In the rows, zero is written as 128.
Rotation paths and how fast each direction turns (degrees per step)
Each turn is a multiple of 5 degrees from 10 to 175, or 0.
Each row of a path follows its step; steps can be skipped.

step 4: [123 119 126 137 125 136 117 135 142 123 129 128 144 129 136 137 125 131
 133 120 129 126 114 132 118 129 128 129 132 131 135 125 125 143 122 123
 132 129 119 131 121 126 128 126 117 140 130 121 134 123 122 129 127 121
 122 126]
step 6: [129 118 132 127 125 133 126 133 118 122 118 129 123 125 140 137 123 130
 115 139 131 133 126 134 120 129 141 129 131 131 131 120 119 138 130 112
 135 128 126 137 123 131 137 125 132 116 127 120 123 118 122 132 131 129
 121 127]
step 10: [133 133 133 117 121 133 120 146 126 132 124 136 131 144 130 125 129 130
 128 123 127 134 124 124 135 128 137 125 138 143 125 118 129 123 120 131
 131 127 127 128 114 137 135 124 136 123 131 121 126 131 133 130 132 119
 125 119]
step 15: [146 122 119 125 121 140 125 137 125 124 123 116 131 132 119 131 122 124
 117 129 129 131 121 135 125 128 121 133 146 133 124 121 123 138 128 130
 127 137 126 131 122 126 137 130 125 123 132 124 133 130 140 131 119 125
 129 123]
step 16: [138 116 124 122 122 133 128 135 139 117 129 134 129 123 132 129 111 119
 121 121 127 129 121 124 138 126 125 125 123 134 133 131 124 122 134 123
 119 119 129 136 126 136 134 133 120 133 132 117 124 123 131 127 119 129
 113 135]
step 22: [128 125 139 126 131 123 128 127 120 132 107 141 144 125 133 128 123 132
 129 118 127 140 127 136 136 119 129 134 124 135 135 123 132 136 133 124
 136 124 136 126 123 123 133 132 125 126 139 118 131 125 127 128 137 130
 128 121]
step 25: [131 122 138 134 134 129 125 130 127 122 136 127 132 135 132 123 119 135
 120 117 124 132 121 132 132 139 113 141 136 122 139 117 129 133 126 116
 130 124 133 123 123 133 125 130 114 128 127 117 129 132 120 125 126 135
 120 124]
Directions:
[128 131 129 126 129 130 129 129 129 131 129 128 131 126 127 125 128 125
 129 125 131 124 126 127 129 126 129 126 128 130 127 129 126 124 129 129
 131 125 128 129 129 130 130 128 127 128 130 128 130 129 127 126 125 127
 127 126]	130
[128 128 128 129 129 128 129 127 131 125 129 126 128 127 125 126 127 131
 130 126 126 128 129 126 127 132 128 129 125 128 131 129 126 129 131 128
 130 129 130 128 129 132 128 126 127 130 131 127 128 128 130 126 131 124
 127 127]	85
[127 128 128 128 127 130 129 131 129 125 128 130 124 130 127 126 129 124
 130 125 127 128 130 130 127 128 128 129 126 129 128 127 130 125 128 132
 127 127 126 129 128 126 127 129 128 126 130 127 124 127 131 128 127 126
 127 130]	135
[128 131 124 125 130 126 127 126 128 128 128 128 127 130 126 125 126 128
 128 131 128 130 128 126 127 130 128 132 128 129 129 127 128 127 127 125
 128 129 127 127 126 126 129 129 130 126 127 126 127 129 128 127 124 128
 126 125]	145

step 3: [131 130 128 137 127 130 129 130 116 123 126 128 116 129 137 137 136 117
 122 131 127 127 132 145 124 126 130 126 118 140 117 134 133 120 123 117
 136 124 132 132 132 126 117 122 136 128 127 125 131 133 134 128 127 129
 128 129]
step 4: [128 131 138 132 134 127 129 135 121 123 123 128 124 132 140 128 132 115
 124 141 126 134 136 133 135 128 129 127 122 128 125 128 132 120 124 127
 131 135 119 124 136 124 118 119 123 133 122 140 142 126 124 129 133 122
 132 118]
step 7: [121 137 128 124 115 137 131 136 114 120 127 127 122 136 131 130 128 124
 126 136 123 142 137 125 137 129 129 132 132 131 129 131 129 124 130 140
 128 137 129 129 130 116 129 132 128 133 124 128 140 123 124 128 124 120
 129 115]
step 8: [129 135 121 129 117 130 131 129 117 128 122 118 115 133 125 139 134 120
 117 119 128 129 138 123 125 126 132 138 128 143 119 132 132 118 127 131
 127 131 134 138 124 117 126 124 128 127 122 127 123 132 130 123 130 124
 127 124]
step 19: [129 141 131 133 130 127 128 130 115 129 127 120 125 137 135 122 131 119
 127 125 126 128 135 130 125 135 116 124 124 137 119 127 119 128 130 131
 127 140 134 125 128 120 122 118 127 132 125 138 137 121 132 131 122 135
 139 118]
step 20: [132 128 126 128 126 131 133 143 109 133 115 125 124 128 139 136 134 120
 124 133 127 129 127 132 122 127 132 130 127 138 135 137 122 122 131 130
 121 130 130 129 134 122 126 128 125 127 128 128 130 122 137 126 131 139
 145 126]
step 21: [131 132 128 122 121 124 125 126 108 134 122 126 127 134 124 134 129 114
 124 140 126 123 132 134 133 133 124 134 130 130 134 139 135 124 129 132
 124 135 124 133 137 130 121 119 138 135 127 138 128 118 137 126 122 125
 127 126]
Directions:
[128 127 126 126 129 127 124 130 129 133 127 127 130 128 126 129 128 128
 127 130 127 124 124 126 127 128 126 128 128 128 127 127 131 131 129 127
 130 129 130 126 130 126 128 130 130 131 129 128 129 126 128 128 126 130
 132 129]	10
[128 128 130 129 129 128 126 126 128 126 129 129 128 129 127 125 128 128
 127 129 127 128 129 127 127 126 128 124 126 127 127 126 126 127 125 127
 129 131 128 128 125 128 130 129 127 131 131 131 127 125 131 124 129 126
 131 126]	140
[129 131 125 128 123 130 126 128 128 129 128 130 130 128 129 127 129 132
 128 129 129 128 128 128 127 124 127 124 127 129 126 130 131 127 128 129
 129 130 130 127 128 128 128 131 129 127 127 127 129 130 127 128 126 125
 125 126]	70
[126 126 129 125 125 129 129 130 129 127 128 125 127 127 125 129 129 128
 127 128 130 129 129 126 133 129 127 130 127 131 126 128 130 129 124 127
 130 128 127 128 128 127 133 129 129 128 127 128 129 129 126 125 131 127
 127 127]	20
